128 stands for zero in the data rows.
Here are some points:
[118 142 130 136 113 136 114 135  75 147 120 137 110 122  91 133 111 112 125 130 121 115 109 126]
[122 147 150 133 129 120 146 135  64 139 115 122 125 130 116 110 124  89 117 167 131 140 119 103]
[134 141 128  96 136 166 111 113 124 133 144 149 164  83 165 127 118 151 110 109 123 173 177 186]
[151 116 118  87 166 105 109 123 148 142 127 125 151 119 148 126 145 127 114 129 105 145 166 121]
[130 148 109 159 103 100 155 146  74 112 142 129  82 149 102 151 121 108 142 104 157  90  49  96]
[149 115 126 160 108  87 225 140 182  93 158 129  62 222 154 107 157 204 185 152 148 102  87  70]
[133 132 124 122 144 134  90 134 121 125 128 125 145  99 131 135 127 104 110 111 127 129 134 125]
[ 64 142 123 197  40 200  79 129  59 115 133 152 127 129 102 174  90 133 138  88 163 124  75 171]
[133 120 120 108 131 135 126 118 157 121 149 142 118 111 134 138 119 143 125 114 115 133 160 150]
[164 118 130 132 153  96 174 131 151 105 122 119  99 140 142  88 143 117 135 159 136 114 142  88]
[145 128 112 130 107 134 149 121 137 137 157 142 108 126 158 105 126 163 156 121 126 127 156 141]
[156 125 131 128 183  91 149 131  92 136  65  77 115 122  99  99 158  50  94 151 148 105  99  87]
[ 78 138 110 154  40 174 120 116 103 108 150 176 106 133 117 177  92 175 154  84 137 118  91 172]
[104 140 120 111 127 163  75 125 132 132 131 145 182  94 144 161 106 131 112 100 112 161 153 165]
[156 125 147  63 185 107 130 108 171 145 126 109 169 121 148  98 145 139 107 167  99 157 198 149]
[ 64 165 152 194  66 158 127 136   1 117  73 109 103 157  47 159 101  59 115 151 177 114  29 124]
[ 75 137 117 176  51 173 125 120 109 138 138 164  99 138 104 162 100 147 158  93 141 101  81 142]
[169 118 158 102 219  62 172 143 132 136 102  59 115 145  88  88 164  59 104 193 119 113 123  82]
[122 129 130 137 141 121 121 131  77 140 105 100 129 117  94 111 130  67 105 140 140 113 107 138]
[116 156 143 117 145 103 112 121  29 157  69  91 139 117  85 105 119  38  81 168 144 123 112 115]
[116 158 155 130 138 136 128 133  75 128 109 114 139 113 103 122 119  93  97 165 129 138 121 142]
[ 71 137 107 190  54 152 133 115  47 131 106 141 102 122  73 150 108 108 137  95 172  93  39 167]
[137 114 118 103 105 152 137 110 159 121 158 156 135 141 168 129 121 203 157 113 114 156 169 159]
[ 53 144 167 143 112 185  19 123  40 175  73 108 198 102  64 156  99  65  77 137 143 152 129 159]
[164 125 153  79 196 125  95 116 146 143 104  88 183  98 154  98 139 108  92 151 107 159 200 134]
[161 116 132 106 166 119 135 134 134 149 126  95 116 129 132 108 153 120 115 138 120 125 152 127]
[160 116 129 114 169  61 177 136 172 128 128  97  95 147 120  92 151  87 133 177 112  95 130  77]
[166 142 157 127 186  87 151 148 117 117  94  81 106 143 104 106 161  71  89 170 133 105 104  87]
[174 137 162  71 224  74 125 130  89 167  76  61 167 125 110  75 156  46  71 191 114 150 166 101]
[150 128 128 109 164 131  99 125 104 165 108  98 145 103 122 104 139  92 100 133 119 132 161 136]
[167 134 141 150 138  98 208 129 121 101 116 106  74 200 124  97 147 134 154 168 158 116  87  75]
[204 117 131  57 199 109 145 123 201 118 131 103 151 117 179 112 148 138 118 143  97 172 211 131]
[151  87 101  84 141 168  85 109 222 148 187 167 185  87 225 146 126 237 142  65  88 197 236 184]
[180 120 121 150 171  52 209 133 147 100 102 104  62 167 122  76 160  93 136 171 149  84  89  49]
[170 115 137 153 133 121 207 131 166  90 129 119  84 164 152  87 148 165 158 157 156 118 121  92]
[159 114 101 103 143 118 157 130 199 113 173 138 147 114 204 116 150 180 151 109 119 161 180 141]
[ 69 165 137 189  46 158 120 132  65 113 106 147 105 152  88 169  90 125 142 129 157 115  56 120]
[130 125 117 102 109 164 101 119 172 123 156 152 155  94 174 134 106 172 133 114 101 153 186 161]
[143 142 151 121 177 102 107 133 109 147  83  92 140  99 102  99 129  41  87 153 123 111 137  99]
[ 92 111  98 134  76 189  96 101 157 109 148 183 148  87 153 168  96 196 140  45 136 138 135 204]
[142 121 112 128 114 105 154 128 136 126 142 138 123 129 137 115 133 137 147 110 148 103 111 128]
[135 112 118 177  83 135 157 138 155  80 167 167  69 165 139 133 126 201 175 101 141  91  76 107]
[150 132 147 137 145  89 188 139 176  99 124 127  82 163 106 114 127 135 155 174 108  81  93  69]
[126 136 135 117 120 144 117 129 136 122 138 134 143 136 137 142 118 150 130 134 116 153 148 133]
[ 94 130 123 123 106 117 126 123 115 135  98 138 119 116  96 141 121  83 124 125 123 117 110 137]
[129 121 145 107 174 106 100 127 126 157 109 104 166 100 119 109 134  96  95 153 110 131 152 132]
[103 113  95 179  65 141 143 127 144 111 168 164  86 166 127 154 120 186 190  88 153  92  70 124]
[138 123 143 119 151 139 117 126 111 142 114 121 145 108 124 110 134 133 106 127 130 141 141 141]
[119 111 101  98 131 145  77 121 151 161 168 147 172 105 154 153 131 163 139  90 110 147 166 160]
[116 111 108 148  83 131 154 123 198  87 143 155  92 137 130 142 117 152 173 120 122 103 118 128]
[114 132 120  85 150 135  64 130 119 147 126 127 190  82 121 162 116 113  95 103 108 161 151 170]
[ 81 145 109 181  39 159 135 129  55 131 142 160  84 138 109 140 104 129 155 109 164  98  74 134]
[ 52 149 122 183  69 159 106 115  35 114  85 145 128 102  68 173  96  84 112  87 174 107  38 163]
[ 72 166 126 146  73 165  84 114  60 130 118 143 161  89 114 162  87  75 120 124 150 142 118 153]
[153 121 133 127 149 124 135 130 131 135 127 104 109 138 122 113 150 124 122 137 127 121 136 127]
[155 123 141 115 164 112 111 118 152 151 102  95 125 128 120  95 134 103 113 165 110 109 157 104]
[141 134 121 147 111 100 191 136 122  99 140 147  93 161 149 120 135 166 155 129 153 130  89  94]
[159 119 130  90 166  91 146 119 157 129 126 112 139 125 143 109 144 136 119 148 123 132 147 127]
[120 115 151 118 155 129 140 121 170 117 122 107 132 151 128 116 142 121 132 168 106 128 153 123]
[167 119 139 128 160 116 177 139 164 107 129 108  87 153 130 108 151 129 136 145 128 127 133 108]
[137 129 129 121 137 106 156 121 132 128  99 114 129 132 116 103 122 105 132 155 139 111 116 114]
[ 82 121 114 156  69 178  85 126 114 120 133 169 147 104 142 162 107 158 141  67 143 124 104 159]
[127 119 119 122 119 120 154 111 175 115 157 144 111 122 128 126 125 156 162 123 102 115 142 156]
[178 113 117  96 114 174 159 112 208 117 186 169 132 121 222 104 128 255 175 103  91 169 223 173]
[115 125 127  97 166 147  49 119  89 177 117 101 212  58 124 130 131  99  68 116 127 156 165 196]
[100 134 107 172  48 141 155 121 113  92 131 170  85 164 122 156 110 172 172 108 152 107  62 124]
[169 117 136 139 153 113 189 136 190  85 132 112  99 154 147 100 138 151 152 168 128 126 142  93]
[ 48 150 144 122  97 149  42 121  37 175  75 129 171 100  78 167 110  46  77 110 133 140 117 158]
[106 144 117 166  79 172 104 123  48 130 127 152 122 112 136 146 118 133 122  84 177 123  98 150]
[ 77 115  97 162  37 171 126 136 191  80 184 196 108 145 149 184 110 210 192  74 126 125 104 146]
[188 103 145  46 251 100  89 123 204 167 119  89 201  88 166  90 160 112  78 141  81 172 236 137]
[135 124 131 149 114 117 174 141 155  92 139 134  91 164 130 122 131 155 159 147 137 115 102  94]
[141 112 135 130 146 114 158 123 139 140 122 111 122 129 131  87 152 126 129 156 123 126 140 123]
[109 138 106 128  97 136 100 127 115 123 153 162 139 124 146 168 109 151 140  97 137 133 119 130]
[152 126 143 170 150 104 194 139 102 101 100  96  96 156 117  89 141  97 129 174 169 109  81  73]
[ 82 152 132 131 116 100 101 136  70 139  92 121 136 136  79 165 121  55 104 127 140 122  78 121]
[ 67 132 139 125  90 177  51 123  89 161 125 135 192 107 113 169 102 139 118 101 116 153 130 180]
[128 136 140 131 128 125 158 132 121 113 117 119 109 150 112 123 126 137 135 152 124 130 113 121]
[123 113 100 160  53 174 118 126 163 116 154 167 111 125 155 148 117 192 165  69 130 119 120 168]
[181  94 116 126 121 156 159 112 255  81 182 155 111 156 209 119 131 249 181 106 105 143 190 131]
[133 134 114  94 143 145 104 120 107 151 137 126 178  84 150 139 128 123 109 101 129 170 166 178]
[144 134 115 137 131  77 189 136  93 141 128 121  80 147 127  95 142 107 140 151 145  94  99  75]
[ 55 140 102 146  43 152  91 120 111 126 139 179 123 135 107 203  97 147 153  77 126 118  82 166]
[142 136 121 108 166 118  96 136 115 155 123 120 147 100 133 120 144 105 105 124 115 123 146 119]
[145 120 143 135 178  69 147 130 136 131  99  92  86 140  81 111 156  77  99 146 129  81  92  84]
[125 132 108 121 113 111 139 120 149 107 143 162 127 124 150 126 113 145 151 116 128 124 128 122]
[136 122 154  94 178 121 106 123 134 156 103 109 150 120 120 115 138 101  82 152 106 133 152 127]
[151 130 158 132 161 108 178 145 134 112 132  98 117 179 136 107 150 128 132 167 141 158 131 102]
[138 118 147 131 171 110 139 131 150 135 117  98 131 126 115 102 151  93 113 153 127 118 141 118]
[ 86 141 127 151  92 144  98 125  47 143  93 129 132 109  94 146 115  75 106 122 154 104  92 136]
[129 125 158  91 171 166  69 122 101 157 107 109 187  81 117 122 120  99  76 136 102 166 182 174]
[160 103 135  75 196  99 116 121 182 148 112 100 187 120 152 123 160 119 103 122 118 160 172 141]
[123 144 133  95 150 118  93 130  93 159 113 110 162  96 118 133 125  73  93 138 111 142 153 132]
[164 125 114 112 133 121 142 130 193 104 158 136 122 140 187 134 143 166 147 114 111 134 151 102]
[192 124 132 116 176  74 195 147 149 132 158 110  78 177 162  87 177 154 138 147 128 116 126  75]
[159 124 140  76 181 128 102 121 166 151 144 114 176 119 162 122 143 154 105 135  97 167 199 135]
[ 72 156 140 177 100 151  91 131   1 128  82 124 136 106  64 145 105  51  99 124 171 122  61 137]
[126 106 123 148 114 130 160 121 143 123 147 127 129 128 135 101 127 160 154 139 128 132 121 146]
[164 130 124  98 177  90 135 145 172 119 141 118 127 125 145 115 144 112 123 143 109 136 160  92]
[157 140 148 136 165 102 125 143  80 141 104  93 123 138 107  94 146  85 110 192 125 124 136 108]
[149 117 115 102 124 123 152 118 206 114 161 163 129 137 187 125 122 201 157 113 106 138 172 119]
[140 153 151 125 165  78 134 155  54 147  85  96 130 137  98 106 144  44  92 174 133 125  98  59]
[122 115 141 125 139 137 108 124 124 140 122 122 147 134 128 131 128 134 120 116 118 155 141 146]
[ 69 141  96 117  21 214  82 119 122 116 192 222 158 112 161 222  77 235 172  45 115 172 129 209]
[184 109 109 107 154 115 194 118 234  97 181 145 109 130 189 112 141 212 169 108 117 148 168 128]
[250 102 167  85 255  26 212 139 203 140  97  32  92 170 128  29 199  84 100 215 111 107 171  49]
[130 141 107 103 139 145 123 132 148 140 156 146 184  97 188 130 131 156 126  88 128 176 169 151]
[106 127 142  96 139 141  94 126 119 140 107 127 175  81 110 134 112  82 104 148 103 161 156 153]
[118 139 155 130 162 118 113 137  72 157  85  97 132 127  80 120 133  60  83 169 127 109  96 106]
[ 79 139 126 149  97 146 108 117  67 135  88 126 143 116  82 142 103  66 113 139 148 122 101 148]
[113 142 114 179  90 124 159 130  93 103 123 141 100 132 115 115 113 117 151 131 162 102  79 113]
[ 92 150 117 180  51 139 146 141 100  99 146 154  74 151 105 158 106 123 165 116 153  86  59 110]
[139 130 132 114 156  54 171 131 137 133 122 114  96 164 116 106 149  98 130 161 126  99 103  66]
[113 135 122 136 106 163  81 116 114 143 122 125 139 121 125 153 120 118 119  99 134 137 134 170]
[ 91 145 129 137  62 202  75 114 130 111 132 176 165 121 143 164  76 184 144 107 120 158 159 159]
[136 130 138 127 153 117 104 140 109 136 117 117 134 118 115 120 144 104 106 136 122 116 121 110]
[ 91 135 116 167  44 165 137 120 108 113 134 159  92 144 115 155  96 155 163 103 140 106  89 147]
[173  99 106 114 142 110 165 134 193 110 176 132  94 161 165 107 156 207 157 124 115 126 149 123]
[104 115 100  68 138 175  22 104 138 198 140 147 223  67 162 160 116 140  98  57  97 166 205 208]
[109 137 134 124 134 129 118 129  79 135  96 123 148 121 100 139 119  98 109 139 137 147 109 137]
[142 123 132 135 115 140 180 134 153  96 157 142 101 160 151 127 132 182 155 129 129 145 125 133]
Here are 40 more points, each followed by its number:
[153 133 133 121 162 131 135 130 123 124 128 106 131 113 129 125 128 119 114 128 128 137 132 137] 0
[131 141 145 113 166  85 133 123  92 144  78  90 134 132  92 111 142  61  93 172 137 119 108 105] 1
[144 143 124  77 149 141 106 109 160 132 150 131 189  77 184 120 107 126 118 139 109 172 212 147] 2
[126 132 120 148 116 106 135 133 105 115 130 137  96 146 118 133 130 111 138 119 140 100  92 107] 3
[ 97 131  95 159  38 181 114 131 118 114 165 185  95 134 136 169 104 186 177  87 128 113 102 151] 4
[ 95 120 132 109 111 157  66 118 150 158 142 144 168  96 127 152 104 147 115  96  98 135 166 163] 5
[184 127 114 108 148  85 203 131 162 106 149 132  90 137 160  98 139 151 142 129 128 116 136  91] 6
[105 112 126 155 112 149 109 134 132 122 128 134 128 134 118 144 127 134 136 100 130 124 106 141] 7
[168 121 142  67 201 120  96 131 167 142 135 115 190  95 160 107 143 133  98 142  94 166 200 134] 8
[122 135 138 132 105 150 142 140 153 111 133 143 122 147 117 148 125 173 147 136 105 137 120 130] 9
[160 139 141  83 184 124 130 127 122 134 129 115 166  88 148  99 134 104  96 145 127 161 174 144] 10
[ 75 139 102 180  20 191 126 130  98  92 155 186 103 131 136 166  99 180 172  87 160 118  79 157] 11
[ 93 125 119 158  57 181 124 120 153 102 158 181 121 130 145 146 104 190 169 102 124 130 127 154] 12
[ 82 131 131 162  89 152 103 139 123 114 141 153 151 130 137 152 104 144 140 112 147 141 112 118] 13
[156 136 125 160 128  93 225 150 130 100 138 116  53 179 135 112 155 126 154 142 158 106  81  75] 14
[126 146 129 138 141 113 125 133  88 127 100  99 131 121 103 122 129  70 109 149 145 118 108 124] 15
[ 53 117  97 171  36 201  90 107  96 129 127 172 154  88 120 173  90 151 150  51 158 128  99 210] 16
[ 81 149 129 115 102 169  67 119  60 142 104 139 187  83 107 151  99  96  95 123 130 164 134 182] 17
[ 79 151 126 111  97 174  40 116  23 189 121 133 188  64 112 151  96  79  86 109 127 159 155 191] 18
[180 132 151  93 190 103 166 130 149 126 109  78 129 147 134  92 149 115 113 184 110 148 170 108] 19
[116 142 129  94 153  97 129 128  85 154  78 104 153 115 126 111 151  25  96 167 121 145 142  91] 20
[106 144 152 121 178 102  61 148   0 178  72  69 156 121  53 135 155  11  50 160 143 131  93 110] 21
[116 117 117 211  64 130 194 138 143  94 155 148  44 195 120 127 136 180 186 114 165  76  50  94] 22
[147 112 118  51 175 136  75 116 187 149 142 132 194  83 159 149 132 151 107  98  83 168 212 174] 23
[161 106 121 123 160  88 157 138 192 112 144 110 112 143 142 111 146 138 140 141 117 115 130  93] 24
[171  93 126 132 147  91 239 135 255  80 162 134  75 191 169 105 155 213 189 167 116 113 137  85] 25
[135 154 138 138 168 118 110 140  49 156  73  76 156 114 108 113 149  32  77 151 157 139 116 120] 26
[163 111  86 113 115 156 120 120 169 128 168 163 126  89 192 122 127 177 148  70 129 127 178 149] 27
[169 132 150  97 198 118 127 127  76 141 111  85 153 106 134  84 146  76  90 162 114 152 183 134] 28
[187 122 165  46 248  78 113 143 152 168 115  71 167 109 131  92 167  78  72 179  83 162 204 106] 29
[ 98 158 134 112 109 174  49 124  78 134 124 145 199  85 135 153  79 126 104 120 119 170 162 153] 30
[155 140 131  53 210 107  74 125  85 192 102  91 190  64 129  95 147  70  57 136 111 144 188 158] 31
[159 136 150 110 191 102 123 137 138 120 116 105 147 110 133 104 139  92 102 158 120 146 160 102] 32
[ 45 138  94 183   0 208  86 128  73 114 165 196 124 120 108 209  76 179 175  51 149 124  59 195] 33
[ 53 128 111 190  11 182 131 106  63 138 121 158  86 147  87 157  89 141 167 100 162 100  66 177] 34
[111 147 127 107 129 142  99 129  74 148 121 130 154  99 111 140 116  95 100 129 125 146 134 158] 35
[183 117 113  86 168  96 152 127 198 127 150 133 136 125 188 111 150 168 136 122 108 137 178 105] 36
[131 143 151 114 179  91 119 141  90 147  98  96 131 113  84 117 144  63  84 175 120 116 108  94] 37
[152 102 129 131 154  81 168 127 168 108 110 101 122 168 133 121 156 118 135 132 153 123 102  97] 38
[109 130 113  70 131 142  71 116  99 192 127 143 190  71 146 140 121 114  93 105 104 154 186 164] 39
Which of these numbered points is nearest to each point below, ignoring the 3 directions in which the first points spread most? Its number follows each.
[126 119 137 119 118 134 134 128 158 131 138 123 120 158 128 140 134 153 137 148 111 136 136 117] > 9
[171  95 115 182 121 109 214 139 201  64 164 136  50 181 160 105 159 183 187 111 142  94 103  87] > 7
[114 132 108 107 101 157 103 104 119 150 132 151 157  94 149 132 109 151 135 103 120 142 163 175] > 18
[192 125 121  86 195 114 120 124 144 161 132 107 134  84 178  81 154 103  98 123 116 139 205 121] > 27
[143 141 138 155 146  83 173 139  89 109  98 106  95 144 105  88 140  62 124 179 158  96  93  71] > 11
[160 120 158 157 167  76 184 130 134 119  90  82  89 146 108  58 146  75 126 210 135  96 121  70] > 12
[152 122 107 150  98 119 211 137 167  99 174 143  71 168 166 129 143 187 179 109 146 121 105 113] > 14
[137 145 129 103 159 153  55 129  82 151 127 122 188  84 152 142 132 116  80 103 132 173 162 153] > 26
[ 79 121 111 143  68 199  62 102 122 128 101 162 176  88 128 178  92 145 124  57 152 149 114 204] > 16
[122 124 127 147 122 130 126 133 121 143 133 121 122 139 131 125 133 131 130 117 142 117 117 122] > 22
[ 77 136  91 154  33 204  58 124  94 128 167 188 138  92 132 183  85 180 158  60 127 130 117 191] > 4
[103 107  83 129  55 182 106 115 149 140 190 180 152 121 183 174 111 216 181  55 121 152 141 203] > 33
[ 57 149 132 172  91 134  85 134  17 127  92 124 147 114  69 169 117  53  98 105 172 121  39 138] > 38
[ 99 164 145 151  95 130 132 122  72 113 103 119 119 135 108 133 113  66 113 157 157 124  99 104] > 2
[102 154 120 164  89 126 131 132  20 135 102 127  87 137  77 131 119  96 116 115 168  87  51 129] > 31
[141 115 127 118 176 103 116 138 186 131 141 121 162 100 140 123 135 118 125 125 108 127 152 119] > 24
[147 133 127 118 142 152  89 130 115 135 138 137 163 106 163 136 139 150 109 102 137 161 160 142] > 26
[162 132 131  87 178 126  85 132 114 163 132 102 163  93 141 110 141  97  94 141 101 147 179 132] > 4
[154 134 158 114 182 113 133 124  55 132  98  85 132 123 108  91 137  54  87 171 123 138 148 124] > 28
[186 138 129 103 191  33 229 134 139 107 118 104  84 147 145  57 172  71 125 203 121 113 126  42] > 20
[107 131 144 125 157 127  89 134  84 158 105 104 160  95  74 126 121  75  90 146 123 123 123 154] > 33
[148 141 126 154 126  96 164 154  69 120 123 107  59 161  95 111 143  89 136 159 145  89  68  70] > 4
[134 140 107 141 128 109 141 131  73 134 122 122 100 120 110 112 136 105 120 117 161  94  86 121] > 31
[172 108 144  80 229 109  71 138 133 173 126  69 184 113 142 109 163  85  87 141 112 159 189 115] > 21
[ 95 134 125 171 105 129 110 123  58 129  70 113 124 115  81 146 120  63 105 108 171 104  57 122] > 16
[127 144 142 145 145  96 141 150  44 147 120 104 111 148 100 115 149  84 110 149 157 109  78  90] > 21
[166 137 128  86 168 104 137 127 115 140 132 122 139  99 141 116 129 115 100 128 115 145 163 126] > 6
[170 127 129 129 164 123 165 126 149 112 133 106 113 122 143 112 127 135 132 132 127 129 134 129] > 0
[173 140 176  50 255  71  82 134 128 177  78  37 211  97 121  69 155  24  43 215  88 173 219  96] > 30
[ 69 140 131 138  88 191  34 126  68 145 125 154 183  88 107 173  95 132 105  85 126 153 126 189] > 8
[119 122 136 123 111 146 138 146 149 125 159 148 125 153 145 155 129 189 139 120 126 139 131 113] > 29
[163 126 135 121 161 122 151 128 142 110 130 108 118 127 135 120 135 132 124 128 130 131 128 128] > 0
[160 123 128 188 109 120 221 135 151  69 140 125  36 189 127 119 133 169 181 130 158  96  63  96] > 0
[145 122 134 155 132  90 194 148 164  97 157 131  70 185 118 140 146 166 165 141 129 107  79  78] > 29
[129 154 173  97 191 118  93 135  30 167  55  53 161 118  74 116 142   9  47 196 133 153 137 115] > 19
[ 98 127 111 157  59 146 153 109 146 102 141 171  97 148 132 153 114 187 170  96 139 116  96 157] > 1
[110 133 140  58 217 129   8 132  47 214  93  86 255  42 121 148 134  36  32 121 111 210 193 160] > 21
[ 92 108 107 150  56 181 102 116 165 136 170 178 133 134 160 161 110 209 168  62 130 130 135 176] > 22
[ 62 128  83 153   6 219  94 109 133 117 172 204 152 114 177 184  87 240 177  56 139 157 138 204] > 11
[103 109 101 217  24 152 193 133 169  82 174 182  38 200 137 142 119 222 214  89 163  73  51 112] > 22
[128 115 129 154 119 136 141 116 138 119 113 124 121 140 131 105 124 146 141 130 150 120 123 132] > 16
[  0 159 134 160  53 206   0 130   0 172 107 161 239  54  86 206  70  74  91  75 152 172 104 194] > 13
[ 97 118  96 179  51 135 177 128 108 117 146 166  63 132 112 125 115 150 178 107 158  73  70 134] > 31
[140 151 138 126 140 130 133 116  81 133  73 104 118 134 113 113 136  73  98 151 150 126 125 115] > 11
[187 110 116 143 134 132 195 122 209  81 163 133  78 153 177 110 131 205 176 110 128 121 137 123] > 0
[ 91 160 154 103 169 153  22 139  35 171  87 105 217  56  88 150 111  25  51 137 120 166 151 147] > 32
[234  89 121  58 173 147 185 115 255 109 218 158 142 127 255  74 144 255 180 113  66 182 255 153] > 28
[112 129 116 134  95 160 116 113 138 104 150 159 142 111 143 142  96 180 151 107 121 157 148 172] > 17
[ 66 141 118 160  72 125 109 141  42 143 118 157 104 125  74 154 108  89 126 122 146  85  55 122] > 39
[200 116 153  63 240  80 147 134 170 152 115  77 158 124 158  84 176 103  82 163 104 159 201 111] > 14
[ 95 154 131 174  75 149 107 135  29 142  97 136 115 114  92 127 110  92 111 107 160 106  71 133] > 11
[ 66 137 103 154  49 179  92 110  99 136 140 175 153 125 130 169  99 168 145  84 145 134 108 171] > 1
[169 123 169 114 197  60 155 138 165 129 104  80 104 161 105  78 150  94 109 192  99 106 143  62] > 5
[194 111 141 109 182  57 219 135 240  95 143 117  79 163 145  86 136 161 168 181  84  92 135  49] > 5
[ 66 150 140 190  56 163 113 138  47 119 106 142 112 137  77 149 105  89 134 141 156 107  64 120] > 12
[108 129 133 146 125 146 112 129  74 130  95 119 139  98  93 140 123  93 106 117 150 128  93 150] > 0
[108 137 119 104 120 141  97 125 117 126 120 149 163  82 114 158 104 119 111 105 120 140 120 157] > 23
[ 90 137 138 110 124 150  66 134  65 160 129 139 159  93  95 158 115  92  95 108 122 146 125 161] > 29
[173 128 150 131 214  38 177 146 142 108  79  58 101 140  86  78 157  15 109 211 130  92 104  42] > 24
[153 113 122  90 175  95 141 130 160 145 155 123 147 105 138 115 150 130 124 131 112 130 165 146] > 33
[140 137 130 134 146 114 106 139 114 118 118 120 121 120 119 127 137  88 111 127 133 113 114  99] > 3
[161 113 133  94 166 109 149 140 200 122 146 117 122 124 147 119 147 137 123 123  92 126 160 125] > 23
[152 108 147  95 180 148  98 120 183 136 123 122 192  91 167  95 122 157 113 147 104 163 215 139] > 12
[138 129  92 125  80 138 162 137 144 102 184 183 107 117 164 140 114 181 171  95 134 115 124 140] > 6
[170  93 123 100 177 103 140 129 255 114 161 132 141 118 172 110 148 167 144 126  90 131 187 115] > 24
[147 136 110 116 127 137 164 140 169 115 168 151 140 133 193 127 137 186 149  99 134 167 146 131] > 14
[141 133 138 121 139 125 129 121 170 115 124 122 142 131 147 112 123 141 128 159 112 128 156 113] > 12
[ 73 142 138 163  96 111 120 133  32 138  94 120  95 144  35 157 129  53 110 136 156  93  43 125] > 23
[139 110 135 175 111  73 221 146 188  81 124 110  53 207  98 102 144 139 181 187 138  70  65  54] > 25
[ 93 127 132 172  49 184 152 130 125  93 168 169 104 187 146 154 108 207 173 102 153 146 102 159] > 19
[148 104 152  59 222 101  58 123 180 159  98  91 227  70 141  97 139  74  79 147  84 165 216 134] > 24
[187  91 101  49 173 147  78 110 240 160 172 146 202  78 227 116 144 215 137  88  77 184 255 167] > 36
[162 125 128 108 161 109 129 145 165 117 166 121 119 147 142 126 144 160 125 130 111 131 146 105] > 29
[109 147 121 161  70 133 179 131 100  96 136 155  66 159 107 143 117 139 162 126 146 109  70 120] > 35
[ 69 149 115 162  80 158  90 118  59 158 116 134 147 119  94 157 121 107 105  97 162 105  75 160] > 22
[112 146 155 130 160 127  84 136  56 152  72  98 147 102  84 120 127  28  75 157 137 126 125 107] > 32
[170  92 126 113 173  98 161 119 220 126 160 119 122 151 172  80 157 175 146 133 120 126 175 127] > 22
[136 107 129  61 180 130  52 115 178 167 134 113 213  72 153 143 135 126  92 106  81 175 212 174] > 24
[ 94 145 134 150 109  99 158 146 104 121 120 130  89 157  78 148 132 104 141 160 126  84  41  90] > 37
[ 78 139 116 137  87 137  92 112  78 139 116 143 152 107 106 159 107 115 118 101 148 127  91 172] > 1
[ 84 114 117 162  74 150 121 117  79 141 124 155 108 144  97 133 116 134 142  99 157 113  82 139] > 22
[ 47 157 124 253   0 163 161 146   4  99 117 172  12 189  31 168  86 123 179 117 184  48   0  93] > 4
[164 140 141  89 193  92 135 124  85 161 110  92 127 107 119  82 151  71  86 168 112 120 148 117] > 31
[127 145 126 124 108 122 142 137 125 105 149 147 120 148 138 140 123 151 140 126 141 132 113 113] > 8
[123 120 123 172  77 156 165 120 160  84 137 148  81 168 137 129 116 180 180 121 150  99 103 112] > 12
[171 110 132  90 156 129 137 118 225 118 154 141 138 133 189 107 134 194 154 129  92 156 205 123] > 12
[158 116 155 122 182  60 187 139 192 112 110  84 100 179 111  84 154 110 136 209 101 102 126  56] > 25
[113 107  84 118  95 146 110 107 180 140 174 183 130 101 173 142 110 181 150  62 137 109 162 156] > 27
[202 142 163 100 215  82 180 144  93 148  93  69 114 136 132  45 173  72  91 197 126 133 155  79] > 28
[139 132 129 113 155 123 114 139  92 156 138 112 150 127 140 125 146 128 109 121 133 142 132 130] > 21
[146 133 152 136 174  71 181 155 147  97 106 103 112 149 103 117 148  84 123 180 133 114  92  49] > 32
[ 47 125 117 172  48 196  55 115  95 131 111 147 153  99  87 182  91 113 130  82 132 113  94 201] > 7
[184 112  99 149  81 130 241 122 230  61 181 179  36 197 202 118 126 240 219 114 127 113 131  83] > 11
